A single turn carries every row of the set below to another of its rows. Some are shown first; where does it send the rows asked next?
timov: [-2.11, -1.29, +2.17, +0.54, +0.30, -1.39, -0.21, -0.23, +0.48, +0.13, -1.09, +0.10, -0.64, -1.82, +0.61, -0.18, +0.97, +1.96, -0.12, +2.14, +0.76, +0.83, -1.23, -0.80, +0.38, -0.53, -0.51, -0.51, -1.82, +0.71, -0.24, -1.22, -2.30, +0.41, +0.29, -0.23, +0.32, -0.58, -0.26, -2.10, +1.22, -1.40, -0.99, +0.15, +0.79, -0.35, -2.26, +0.19, -0.62, -2.07, -2.63]
nonov: [-0.87, -0.21, -0.55, +1.41, +0.17, -1.26, +0.08, -1.02, -1.23, -0.81, -2.69, -1.04, -1.54, -0.97, +2.01, -1.05, -0.55, +1.98, -0.23, +1.16, +2.07, +1.12, -0.44, -2.60, -0.79, -0.49, -0.57, +0.41, -1.23, +0.12, -1.26, -1.28, -0.12, -0.38, -0.55, -0.06, +0.47, +0.50, -1.21, +0.26, +1.46, +0.77, +3.65, -0.42, +0.09, +1.67, -1.69, -0.42, +0.09, -2.73, -3.34]
loz: [-0.68, +1.35, +1.11, +1.09, -0.47, -1.78, +0.60, -0.93, -1.06, -0.59, -2.70, -0.32, -0.97, -0.28, +0.90, -1.02, -0.73, -0.02, +0.40, +1.54, +1.30, +0.15, +0.50, -0.42, +0.58, -1.32, +1.00, -1.26, -2.07, +1.17, -2.22, -1.51, -1.29, -0.85, -1.68, +0.29, +2.09, +0.57, -1.55, +0.42, -1.04, -1.72, +2.20, -0.66, +0.09, +1.89, -1.10, -0.08, +0.08, -2.71, -3.59]
vopi: [-1.19, -0.72, +1.91, +0.55, +1.10, -3.67, +0.40, +0.41, -0.40, -0.51, -3.17, +0.77, -2.19, -0.77, +0.79, -2.32, +1.25, +1.34, -0.03, +1.90, +1.14, +2.18, +1.08, -1.70, +0.29, +0.66, -0.33, -0.55, -0.82, -1.66, -0.95, +0.23, +0.90, -0.97, -1.64, +0.40, +1.49, +0.17, -1.19, +0.14, -1.21, -0.94, +0.19, +1.15, -1.57, -0.19, -1.17, +1.30, -0.02, -1.45, -3.30]
Der: [-0.33, +1.07, +0.85, +0.78, -0.49, -1.64, +0.55, -1.46, -0.90, -0.40, -2.31, -0.52, -1.21, -0.38, +0.89, -1.11, -0.90, +0.41, +0.42, +1.71, +1.34, +0.30, +0.72, -0.64, +0.37, -0.99, +0.90, -1.48, -2.28, +1.53, -2.28, -1.72, -1.83, -1.33, -1.63, +0.19, +1.88, +0.84, -1.29, +0.50, -1.20, -1.96, +2.15, -0.88, +0.17, +1.25, -1.14, +0.09, -0.47, -2.53, -3.35]
doka: [-0.40, -0.38, -0.67, +1.06, +0.09, -1.18, +0.24, -1.37, -0.95, -0.58, -2.43, -1.15, -1.59, -1.09, +2.05, -1.01, -0.69, +2.24, -0.21, +1.26, +2.18, +1.18, -0.46, -2.70, -0.80, -0.18, -0.52, +0.31, -1.24, +0.36, -1.35, -1.36, -0.46, -0.60, -0.47, -0.05, +0.28, +0.71, -1.02, +0.33, +1.35, +0.62, +3.58, -0.61, +0.19, +1.22, -1.89, -0.27, -0.25, -2.69, -3.23]
tupa: [-2.52, -1.85, +2.21, +1.39, +0.62, -1.71, -0.44, -0.35, +0.64, -0.11, -0.88, -0.15, -1.06, -1.77, +0.63, -0.28, +1.00, +2.53, -0.61, +1.21, +0.91, +1.05, -0.67, -0.67, -0.67, -0.49, -0.87, -0.72, -1.99, +0.35, -0.06, -0.92, -1.65, +0.11, +0.04, -0.41, -0.46, -0.83, -0.43, -1.15, +1.65, -0.92, -0.68, +0.65, +0.96, -0.25, -1.71, +0.76, +0.18, -2.04, -2.06]
digag: [-0.85, -0.31, +0.92, +0.37, +1.44, -3.58, +0.87, +0.38, -0.26, -0.32, -3.14, +0.73, -2.01, -0.85, +1.01, -2.36, +0.84, +1.53, +0.51, +1.95, +0.91, +2.12, +0.94, -2.03, +0.86, +1.01, -0.77, -0.03, -0.54, -0.99, -0.71, -0.18, +0.11, -0.96, -1.08, +0.47, +1.71, +0.41, -0.56, -0.38, -1.41, -1.33, -0.22, +0.55, -1.85, -0.40, -1.35, +1.68, -0.46, -1.34, -3.19]
fugez: [-2.30, -1.34, +2.78, +1.16, +0.64, -1.95, -0.16, +0.08, +0.36, -0.09, -1.52, +0.17, -0.70, -1.61, +0.91, -0.06, +1.32, +2.18, -0.44, +1.26, +1.11, +0.65, -1.24, -0.59, -0.14, -0.73, -0.45, -0.24, -1.55, -0.18, +0.01, -0.92, -1.39, +0.82, +0.18, -0.30, -0.40, -0.79, -0.79, -1.49, +1.62, -0.52, -0.54, +1.08, +0.98, +0.36, -1.99, +0.54, +0.60, -2.19, -2.46]
Ramep: [-2.63, -1.90, +2.50, +0.96, +0.13, -1.21, -0.78, -0.36, +0.65, -0.13, -0.76, +0.11, -0.83, -1.57, +0.28, -0.28, +0.98, +2.05, -0.58, +2.07, +0.85, +1.06, -1.02, -0.51, -0.51, -0.78, -0.60, -1.08, -2.16, +0.65, -0.38, -0.91, -1.81, +0.09, -0.30, -0.28, +0.25, -0.87, -0.50, -1.55, +1.50, -1.20, -0.72, +0.38, +0.72, -0.36, -1.87, +0.21, -0.28, -1.98, -2.51]
dabuz: [-0.81, -0.62, -0.67, +1.37, +0.07, -1.01, -0.17, -1.38, -0.81, -0.86, -2.30, -1.10, -1.55, -0.88, +2.01, -1.07, -0.69, +2.29, -0.39, +1.11, +2.11, +1.23, -0.42, -2.47, -1.17, -0.38, -0.65, +0.12, -1.38, +0.37, -1.38, -1.10, -0.11, -0.81, -0.71, -0.11, +0.55, +0.49, -1.16, +0.53, +1.38, +0.74, +3.64, -0.56, -0.01, +1.43, -1.71, -0.12, +0.10, -2.56, -3.24]
tas: [-1.98, -1.26, +2.00, +0.87, +0.86, -1.83, +0.14, -0.18, +0.53, +0.08, -1.20, +0.11, -0.64, -1.86, +0.93, -0.20, +0.89, +2.62, -0.13, +1.29, +0.94, +0.67, -1.14, -0.98, +0.08, -0.35, -0.88, -0.08, -1.48, +0.58, +0.21, -1.30, -2.04, +0.54, +0.63, -0.26, -0.43, -0.48, -0.23, -1.72, +1.40, -0.96, -0.83, +0.48, +1.02, -0.19, -2.16, +0.86, -0.04, -2.08, -2.16]
rima: [+0.16, +0.15, -0.50, +0.70, +0.40, -3.34, +0.42, -1.33, -0.14, +0.12, -3.10, -0.23, -2.47, -1.37, +1.12, -1.10, -0.38, +1.36, +0.48, +1.36, +1.32, +0.77, +1.61, -1.72, -0.21, +0.04, +0.25, -0.88, -2.62, +0.08, -1.79, -0.24, -0.36, -2.26, -2.37, +0.57, +1.57, +1.04, -1.67, +1.05, -1.35, -1.82, +1.89, -0.84, -1.09, +0.67, -1.67, +0.84, -0.72, -1.76, -2.77]
peziv: [-1.47, -1.00, +1.00, +0.88, +1.16, -3.34, +0.14, +0.16, -0.22, -0.43, -2.87, +0.45, -2.56, -1.01, +0.77, -2.51, +0.87, +1.58, +0.08, +1.80, +0.86, +2.57, +1.48, -1.86, +0.03, +0.89, -0.82, -0.71, -1.22, -1.00, -0.84, +0.08, +0.40, -1.64, -1.51, +0.24, +1.44, +0.25, -0.59, +0.25, -1.17, -1.49, -0.11, +0.51, -1.52, -0.82, -0.83, +1.52, -0.66, -1.30, -2.84]
rolek: [-1.24, +0.61, +1.78, +0.48, -0.43, -0.83, +0.09, -1.40, -1.01, -0.54, -1.14, -0.34, -0.86, +0.07, -0.04, -1.25, -0.84, +0.70, +0.15, +2.41, +1.50, +0.45, -0.15, -0.08, +0.18, -1.21, +0.64, -1.70, -1.92, +2.25, -1.85, -1.47, -2.33, -0.42, -1.49, -0.62, +1.26, +0.38, -1.25, -0.21, -0.53, -2.05, +0.92, -0.53, +0.69, +0.71, -1.03, +0.70, -0.44, -2.41, -3.08]
kibi: [-1.20, +1.19, +2.13, +0.50, -0.39, -1.03, +0.38, -0.96, -1.48, -0.41, -1.79, -0.21, -0.79, -0.01, +0.12, -1.06, -0.68, +0.33, +0.21, +2.38, +1.42, +0.23, -0.23, -0.13, +0.66, -1.37, +0.77, -1.28, -1.69, +1.68, -1.67, -1.54, -2.22, +0.13, -1.35, -0.54, +1.16, +0.45, -1.37, -0.49, -0.42, -1.88, +0.92, -0.37, +0.86, +1.12, -1.07, +0.20, -0.41, -2.72, -3.28]
sov: [-0.93, -0.76, +1.35, +0.66, +1.31, -3.20, -0.19, -0.21, +0.08, -0.07, -2.71, +0.87, -2.44, -0.73, +0.91, -2.37, +1.12, +1.73, +0.57, +2.05, +1.41, +2.87, +1.28, -2.13, +0.29, +1.07, -0.69, -0.84, -0.97, -0.78, -0.70, +0.43, +0.28, -0.96, -1.84, -0.13, +1.61, +0.11, -0.30, -0.09, -0.82, -1.62, +0.20, +0.31, -1.66, -0.38, -1.06, +1.78, -0.35, -1.23, -2.27]
rurub: [-1.23, -0.51, +1.78, +0.90, +1.22, -3.39, -0.14, +0.30, -0.31, -0.29, -3.19, +1.04, -2.36, -0.71, +0.89, -2.26, +1.43, +1.34, +0.57, +1.89, +1.39, +2.71, +1.14, -1.98, +0.49, +0.84, -0.52, -0.69, -0.72, -1.30, -0.63, +0.53, +0.65, -0.49, -1.94, -0.05, +1.67, -0.05, -0.65, -0.18, -0.73, -1.34, +0.20, +0.60, -1.54, +0.20, -0.99, +1.48, +0.06, -1.42, -2.56]
sek: [-1.83, -1.93, +0.35, +1.21, +0.68, -2.13, -0.67, -0.44, +0.28, -0.51, -1.79, -0.81, -1.28, -2.14, +2.09, -0.19, +0.63, +2.64, -0.53, +0.44, +1.38, +1.30, -0.65, -1.76, -1.01, -0.33, -1.19, +0.64, -1.64, -0.61, -0.42, -0.82, -0.70, -0.46, -0.16, +0.28, +0.08, -0.35, -0.95, -0.67, +2.37, +1.06, +1.45, +0.56, +0.37, +0.75, -2.65, -0.16, +0.60, -2.01, -2.72]
Loro: [-2.48, -1.34, +2.95, +0.88, +0.21, -1.57, -0.45, +0.09, +0.30, -0.14, -1.28, +0.39, -0.56, -1.51, +0.53, -0.06, +1.22, +1.61, -0.49, +2.00, +0.90, +0.77, -1.37, -0.55, +0.14, -0.97, -0.29, -0.52, -1.81, +0.10, -0.22, -0.92, -1.62, +0.84, -0.10, -0.19, +0.40, -0.82, -0.77, -1.97, +1.49, -0.91, -0.72, +0.69, +0.76, +0.31, -2.02, -0.04, +0.07, -2.20, -2.88]
Nasu: [-0.65, -0.24, +1.43, +0.45, +1.36, -3.42, +0.30, +0.08, -0.33, +0.08, -3.19, +0.97, -2.23, -0.82, +1.13, -2.21, +1.24, +1.46, +0.83, +2.04, +1.46, +2.63, +1.07, -2.34, +0.93, +1.06, -0.56, -0.31, -0.62, -1.13, -0.58, +0.27, +0.12, -0.48, -1.56, -0.08, +1.53, +0.24, -0.38, -0.49, -0.96, -1.58, +0.09, +0.44, -1.45, -0.20, -1.26, +1.49, -0.45, -1.31, -2.48]
meful: [-1.58, -1.48, +0.14, +0.96, +0.78, -2.22, -0.30, -0.25, +0.04, -0.34, -2.12, -0.88, -1.25, -2.33, +2.35, -0.09, +0.60, +2.54, -0.28, +0.43, +1.35, +1.14, -0.83, -2.08, -0.44, -0.23, -1.16, +1.01, -1.48, -0.60, -0.31, -1.08, -0.89, -0.23, +0.28, +0.32, +0.00, -0.14, -0.75, -1.05, +2.33, +1.01, +1.24, +0.37, +0.61, +0.72, -2.89, -0.28, +0.21, -2.07, -2.77]
pim: [-0.48, +0.13, +0.12, +1.24, +0.42, -3.39, -0.01, -0.72, -0.07, -0.49, -3.36, +0.16, -1.83, -0.84, +0.95, -1.06, -0.03, +1.07, +0.25, +1.17, +1.30, +0.60, +1.13, -1.16, -0.50, -0.59, +0.42, -0.76, -2.33, -0.37, -1.77, +0.11, +0.64, -1.69, -2.69, +0.75, +2.20, +0.64, -2.26, +1.03, -0.99, -1.13, +2.15, -0.38, -1.52, +1.70, -1.42, +0.88, +0.52, -1.84, -3.25]
Zumit: [-1.52, -1.89, -0.02, +0.95, +0.65, -2.06, -0.32, -0.75, +0.37, -0.25, -1.65, -0.97, -1.42, -2.40, +2.27, -0.21, +0.44, +2.93, -0.27, +0.59, +1.44, +1.37, -0.58, -2.04, -0.97, +0.08, -1.30, +0.64, -1.72, -0.38, -0.41, -1.02, -1.02, -0.74, +0.11, +0.21, -0.03, -0.10, -0.68, -0.70, +2.20, +0.91, +1.26, +0.25, +0.54, +0.26, -2.79, +0.10, +0.00, -1.93, -2.50]
neke: [-0.75, +0.70, +1.14, +1.15, -0.66, -1.68, +0.21, -1.46, -0.69, -0.71, -2.10, -0.37, -1.11, -0.08, +0.69, -1.20, -0.86, +0.34, +0.18, +1.51, +1.39, +0.40, +0.62, -0.20, -0.09, -1.22, +0.98, -1.73, -2.41, +1.47, -2.30, -1.40, -1.36, -1.39, -1.95, +0.26, +2.06, +0.55, -1.56, +0.86, -1.00, -1.78, +2.33, -0.63, -0.06, +1.60, -0.91, +0.29, +0.11, -2.50, -3.49]
bebe: [-0.08, +1.13, -0.36, +0.95, +0.61, -3.65, +0.73, -0.30, -0.78, -0.08, -4.03, -0.07, -2.11, -1.33, +1.39, -0.90, -0.18, +0.81, +0.82, +1.20, +1.11, +0.33, +1.12, -1.78, +0.81, -0.46, +0.30, +0.02, -1.94, -0.31, -1.54, -0.48, -0.05, -1.22, -2.04, +0.73, +2.03, +1.00, -1.67, +0.32, -1.20, -1.53, +1.73, -0.87, -1.17, +1.54, -1.65, +0.53, -0.28, -2.09, -3.17]
sas: [-1.77, +0.78, +2.16, +1.05, -0.36, -0.87, -0.23, -1.01, -1.28, -0.75, -1.51, -0.26, -0.80, +0.18, -0.12, -1.19, -0.63, +0.45, -0.09, +2.28, +1.40, +0.36, -0.09, +0.18, +0.02, -1.58, +0.65, -1.66, -1.98, +1.81, -1.78, -1.27, -1.79, -0.11, -1.72, -0.48, +1.33, +0.14, -1.48, -0.25, -0.31, -1.80, +1.04, -0.31, +0.72, +1.29, -0.70, +0.34, -0.04, -2.59, -3.22]

doka goes to nonov
pim goes to rima
kibi goes to sas
And these:
Der goes to loz
timov goes to Loro
tas goes to fugez
Nasu goes to rurub
digag goes to vopi
Zumit goes to meful

